One turn moves every row onto another: examples first, then more rows asked
U: [-0.52  1.54  0.99 -1.28 -0.86  1.16  1.52 -0.48 -0.31  1.70 -2.50  1.13
  1.28  0.37 -1.40 -1.56  0.68  1.19  3.02 -1.03]
R: [-0.75 -0.51 -1.20 -0.05 -2.05 -0.32  1.40  0.29 -0.72  0.92 -2.31  0.03
 -0.45  0.60  0.65 -2.88 -1.27 -0.51  2.73 -1.21]
V: [-0.48 -0.65 -0.49  1.69 -0.91 -0.39 -0.18 -0.06  0.48  0.78  3.59  1.90
  1.49  0.13 -0.58 -0.56  0.25 -0.12  1.24 -1.28]
Z: [ 0.26 -0.79 -0.26 -1.53 -0.48 -0.04 -0.52 -0.09 -0.38 -0.59  3.33 -0.92
 -0.12  0.13  0.57  0.14 -0.28  1.45  0.58 -0.52]
X: [ 0.28  0.29  1.31  0.62  0.14  1.12 -0.90  0.13 -0.11  0.31 -0.80  0.37
  0.09 -2.24  0.44  1.88 -0.30  2.09  2.60 -2.27]
Y: [ 0.71 -0.11 -0.72 -3.65 -0.55 -0.25  0.24  0.16 -0.60  0.59  2.11  0.72
  1.38  0.73 -1.17 -0.11 -0.14  0.60  0.97  0.29]
N: [ 0.28 -0.02 -3.45  1.07 -1.88  0.30 -0.10  0.96  0.91  1.58  0.31  1.03
 -1.04  1.28  0.03 -0.37  1.06 -0.86  1.76  0.92]
G: [ 1.15  0.27  0.32  1.93 -0.65 -2.20  0.95 -1.14  0.42  1.28 -3.08 -0.28
  0.11 -0.53  0.62  0.80  0.99  0.28 -1.24 -1.33]
M: [ 1.55 -0.31 -0.70  0.79  0.51 -2.48  1.74 -2.20 -1.55  0.17 -0.19  0.30
  1.64 -0.63  1.20 -0.03  0.19  0.29 -1.70 -1.57]
H: [-0.93  0.41  1.37  2.87  1.27 -0.69  1.36 -0.20 -0.61 -0.27  0.56  0.52
  0.86 -1.16  0.53  0.43 -2.31  0.61 -0.07  0.50]
B: [ 0.13 -0.44  2.80 -1.16 -1.55  0.21  0.56 -1.07 -0.66  1.10 -1.13 -0.65
  0.79 -0.33 -0.69 -1.06  0.93  1.39  3.27 -1.57]
Q: [ 1.12 -0.52 -2.26  1.20  1.12  1.54  1.70 -1.31 -0.40  1.01 -1.33  1.15
 -1.38  1.68  0.68 -2.16  1.44  0.82  0.57  0.32]
P: [ 0.45  0.26  0.81  0.05  0.81  1.14  0.16  2.29 -0.74  0.38  0.72 -1.06
  0.60 -1.61  0.58  2.48  0.62  1.00  1.12 -1.15]
K: [-1.15  1.12 -0.91 -1.67 -0.24  1.80  0.42  1.72 -0.08  1.25 -0.19 -0.34
  0.11  1.95  0.08 -0.14  1.54 -0.47  0.14  1.68]
C: [ 1.08  1.19  0.64  0.98 -0.51 -2.00  1.48 -2.81 -0.78  1.10 -1.75  1.00
 -0.48  1.10 -0.64 -1.05  0.86 -1.46 -0.75 -0.03]
L: [ 1.39 -0.73 -0.42  1.04 -0.60 -0.17 -0.25 -0.49  2.21 -0.16  0.85  2.24
  1.68  1.76  0.40 -0.17 -0.29  1.38 -0.96  1.05]
D: [-0.23 -0.51 -0.19  1.15  1.42 -0.65 -0.74 -1.35  0.72  1.12 -3.32 -1.75
  0.66 -0.61 -0.89 -2.07 -0.99  0.42  1.31 -0.70]
F: [-1.06  0.58  0.10 -1.28 -0.48  2.28 -0.18  0.75 -1.37  1.70 -2.25  1.26
 -0.75  0.94 -0.16  1.07  1.43  0.02  1.26  1.29]
E: [-2.20 -0.69  0.61  1.92 -0.15  0.58 -0.62  1.28 -0.04  0.59 -0.98  0.89
  1.83 -0.44  1.21 -0.15 -1.26 -0.53  1.03 -2.89]
T: [ 1.30  0.45 -1.24  0.58  0.76 -1.05 -0.67 -1.91 -0.76  1.03 -1.11  0.95
  1.36  0.98  0.38  0.96  0.86 -2.05 -2.20  0.20]

X moves to Z
Y moves to F
Now find these:
R moves to E
C moves to G
D moves to H

One turn moves every row onto another: examples first, then more rows asked
sozo: [-0.30 -1.80 -0.38 -0.65  3.09  0.52 -2.93 -1.89 -2.14 -0.72  0.72 -0.55
  1.15 -0.37 -0.76 -1.61  0.64]
vano: [-2.45 -0.06  1.98 -2.90 -0.82  1.45 -0.37 -1.10  0.78 -1.93 -0.85  0.69
  0.78 -1.75  0.10  1.29 -0.50]
Bodon: [-1.07  2.81 -1.77 -1.50 -0.04  0.42 -1.57 -1.30  0.38  0.79  0.10  1.99
  0.99  0.01  0.20 -0.86 -3.04]
Lig: [-1.85  0.66  1.84 -1.13  0.22  0.51  0.38 -1.60  1.56 -2.01 -0.43  0.64
 -0.08 -2.76 -1.12  1.38 -1.30]
sor: [-0.98  2.07  0.63 -3.46  0.58  0.55 -1.33  0.34 -0.24 -1.26 -0.67  1.77
 -1.13 -0.42 -0.40 -0.44 -2.70]
Gibup: [-0.29 -1.39 -0.74 -0.59  3.19  0.60 -3.13 -1.83 -2.22 -0.34  0.79 -0.55
  1.12 -0.21 -0.71 -1.80  0.44]
Rop: [-0.94  0.32  2.15 -3.44  0.23  0.71 -0.82 -0.27  0.51 -2.39 -0.65  1.01
 -1.09 -1.49 -0.46  1.16 -1.32]
kiko: [ 0.27  1.73 -1.59 -2.14  0.32  0.52 -1.95 -1.29  2.33  1.29  0.97  2.28
  1.45 -0.67  0.42  1.03 -1.75]
Pade: [-0.89  1.74 -0.87 -0.18  0.26  0.46 -0.56 -2.29  2.79  0.67  0.59  1.58
  1.63 -2.32 -0.37  1.07 -1.75]
Sika: [-1.02  3.77 -0.33 -2.10  0.38 -0.40 -1.95 -1.68  1.19  0.26  0.41  2.75
  1.64 -1.09  0.20 -0.93 -2.21]
ruzo: [-0.49  2.47 -0.31 -1.48 -0.03 -0.30 -1.72 -2.52  2.43  0.49  1.06  2.45
  2.75 -1.91  0.52  0.48 -1.14]
tosu: [ 0.47  0.00 -0.25 -2.04  0.13  0.66 -1.25 -1.67  2.99  0.20  1.05  1.72
  1.45 -1.62  0.29  2.42 -0.40]
dugeg: [-1.74  3.49  1.11 -2.63  0.32 -0.32 -1.49 -0.91  0.15 -1.40 -0.48  2.27
  0.33 -1.27 -0.16 -1.23 -2.54]
togap: [-0.41 -0.59  1.70 -2.51  0.05  0.76 -0.71 -1.12  2.05 -1.60  0.25  0.90
  0.17 -1.95 -0.06  2.61 -0.22]
karu: [ 0.47 -1.64 -0.96 -0.40  2.88  0.32 -3.27 -1.71 -1.78 -0.36  1.11 -0.51
  1.68 -0.36 -0.68 -1.43  0.67]
Dap: [-1.78 -0.32  0.88 -2.01 -0.85  1.40 -0.62 -1.82  1.95 -0.52  0.04  0.97
  2.09 -1.81  0.59  2.11  0.15]
zasa: [-0.47  2.77 -1.16 -2.87  0.55  0.55 -2.10 -0.35  0.89  0.56  0.06  2.46
  0.17  0.01  0.11 -0.42 -2.91]
lok: [-1.45  0.96 -0.84 -1.74 -0.70  1.38 -1.31 -1.93  2.28  0.95  0.48  1.56
  2.85 -1.26  0.62  1.49 -0.65]
Feba: [-2.51  2.71 -0.34 -3.11 -0.33  1.27 -1.58 -0.37 -0.03  0.00 -0.89  1.84
  0.84 -0.16  0.25 -0.83 -2.60]
Kisug: [-0.51  1.46 -1.88 -0.66 -0.52  0.45 -1.34 -2.28  2.02  1.40  1.02  1.69
  2.20 -0.79  0.43  0.93 -1.70]
rebot: [ 0.03 -1.49 -0.36 -0.70  3.02  0.37 -3.04 -1.32 -2.32 -1.06  0.61 -0.49
  0.95 -0.36 -0.79 -1.83  0.41]
kodos: [-2.74  1.44  1.48 -3.28 -0.53  1.33 -0.80 -0.39 -0.36 -1.64 -1.35  1.20
 -0.05 -0.86 -0.09 -0.10 -1.81]
sogu: [-1.18  0.65  0.72 -0.36  0.11  0.40  0.26 -2.27  2.74 -0.62  0.27  0.94
  1.12 -2.93 -0.68  1.90 -0.97]
nuv: [-0.06 -1.07 -0.95 -0.72  2.96  0.39 -3.35 -1.99 -2.30 -0.18  0.85 -0.19
  1.41 -0.15 -0.76 -1.70  0.65]
kug: [ 0.09 -1.25 -0.71 -0.65  3.09  0.32 -3.34 -1.26 -2.32 -0.69  0.76 -0.36
  1.19 -0.14 -0.76 -1.93  0.31]
bel: [ 0.14 -1.86 -0.56 -0.53  3.01  0.33 -3.19 -1.66 -1.72 -0.73  1.01 -0.64
  1.39 -0.62 -0.71 -1.34  0.92]
Nanen: [ 0.14 -1.95 -0.17 -0.67  2.89  0.36 -3.08 -1.42 -2.10 -1.13  0.74 -0.63
  1.22 -0.39 -0.77 -1.40  0.70]
Kugot: [-0.15 -1.61 -0.77 -0.44  3.17  0.59 -3.07 -1.99 -1.85 -0.43  0.82 -0.53
  1.33 -0.40 -0.67 -1.59  0.64]
kamu: [-0.39 -1.49 -0.39 -0.66  3.20  0.56 -3.16 -1.78 -2.19 -0.64  0.61 -0.43
  1.02 -0.33 -0.78 -1.72  0.52]
Suzu: [-2.16  1.90  1.43 -1.61  0.27  0.55  0.02 -0.93  0.58 -1.85 -1.00  0.98
 -0.76 -1.84 -1.20 -0.08 -2.37]
Megil: [-1.24  0.82  2.66 -2.14 -0.17 -0.09 -0.80 -1.94  1.54 -2.36  0.07  1.34
  1.06 -2.70 -0.11  1.26 -0.32]
Pum: [-2.00  2.38  0.08 -2.29 -0.17  0.53 -0.91 -0.54 -0.83 -1.13 -0.90  1.43
 -0.71 -0.15 -0.34 -1.16 -3.18]
gom: [-2.00  0.65  1.99 -2.30 -0.37  0.71 -0.13 -0.93 -0.43 -2.52 -1.04  0.64
 -0.97 -1.12 -0.45  0.42 -1.95]
Nasi: [-1.20 -0.83  1.93 -1.52 -0.71  0.72  0.10 -1.80  1.08 -2.15 -0.23  0.47
  0.43 -1.96 -0.13  2.07 -0.34]
Ruvep: [-1.96  3.10 -0.20 -1.31  0.65  0.37 -0.61 -0.75  0.67 -0.43 -0.65  1.54
 -0.32 -1.45 -0.91 -0.92 -3.26]
ror: [ 0.08 -1.37 -1.05 -0.52  2.86  0.41 -3.34 -2.20 -2.00 -0.28  1.04 -0.24
  1.52 -0.35 -0.80 -1.35  0.84]
ralad: [-1.82  1.94  2.67 -2.80  0.13 -0.11 -0.89 -1.13  0.26 -2.61 -0.62  1.59
  0.07 -1.96 -0.31 -0.15 -1.43]
fep: [-0.26 -1.79 -0.61 -0.60  3.24  0.54 -2.87 -2.06 -1.96 -0.64  0.86 -0.61
  1.31 -0.48 -0.60 -1.44  0.76]
Gome: [ 0.15 -1.76 -0.57 -0.51  2.90  0.49 -3.04 -2.20 -1.95 -0.66  0.90 -0.39
  1.46 -0.46 -0.73 -1.22  1.02]
Tek: [-1.88  2.44 -1.57 -2.27 -0.52  1.21 -1.78 -1.36  1.18  1.29  0.02  2.08
  2.23 -0.52  0.64  0.07 -1.95]
bip: [-0.05 -1.18 -0.73 -0.78  2.90  0.32 -3.21 -1.72 -2.57 -0.74  0.73 -0.32
  1.11 -0.09 -0.85 -1.85  0.54]
Konef: [ 0.24 -1.30 -0.96 -0.53  3.10  0.32 -3.42 -1.61 -2.09 -0.38  0.88 -0.29
  1.50 -0.25 -0.68 -1.85  0.45]
mupor: [-0.17 -1.32 -0.77 -0.53  3.12  0.50 -3.13 -1.93 -1.98 -0.21  0.83 -0.51
  1.32 -0.29 -0.66 -1.77  0.48]
raf: [-0.47 -0.42  0.07 -0.74 -0.87  0.58 -0.55 -2.69  2.42 -0.14  0.88  0.85
  1.97 -1.82  0.37  2.30 -0.29]
mepa: [-0.78  1.13  1.25 -1.43 -0.13 -0.12 -1.09 -2.63  2.72 -0.76  0.86  1.76
  2.35 -2.61  0.28  1.53 -0.07]
kaz: [-0.21 -1.77 -0.24 -0.74  2.84  0.39 -3.02 -1.86 -2.20 -1.02  0.88 -0.60
  1.08 -0.49 -0.92 -1.35  1.00]
fena: [-1.28  3.07 -1.28 -0.69  0.56  0.30 -0.81 -1.55  1.85  0.83  0.20  1.90
  1.00 -1.52 -0.49 -0.22 -2.82]
gos: [-0.13 -1.47 -0.41 -0.83  2.88  0.37 -3.16 -1.76 -2.55 -0.96  0.56 -0.43
  1.00 -0.29 -0.90 -1.65  0.75]

dugeg moves to ralad
lok moves to Tek
Now find these:
kiko moves to zasa
Gome moves to ror
Pum moves to gom
Konef moves to kug
Pade moves to fena

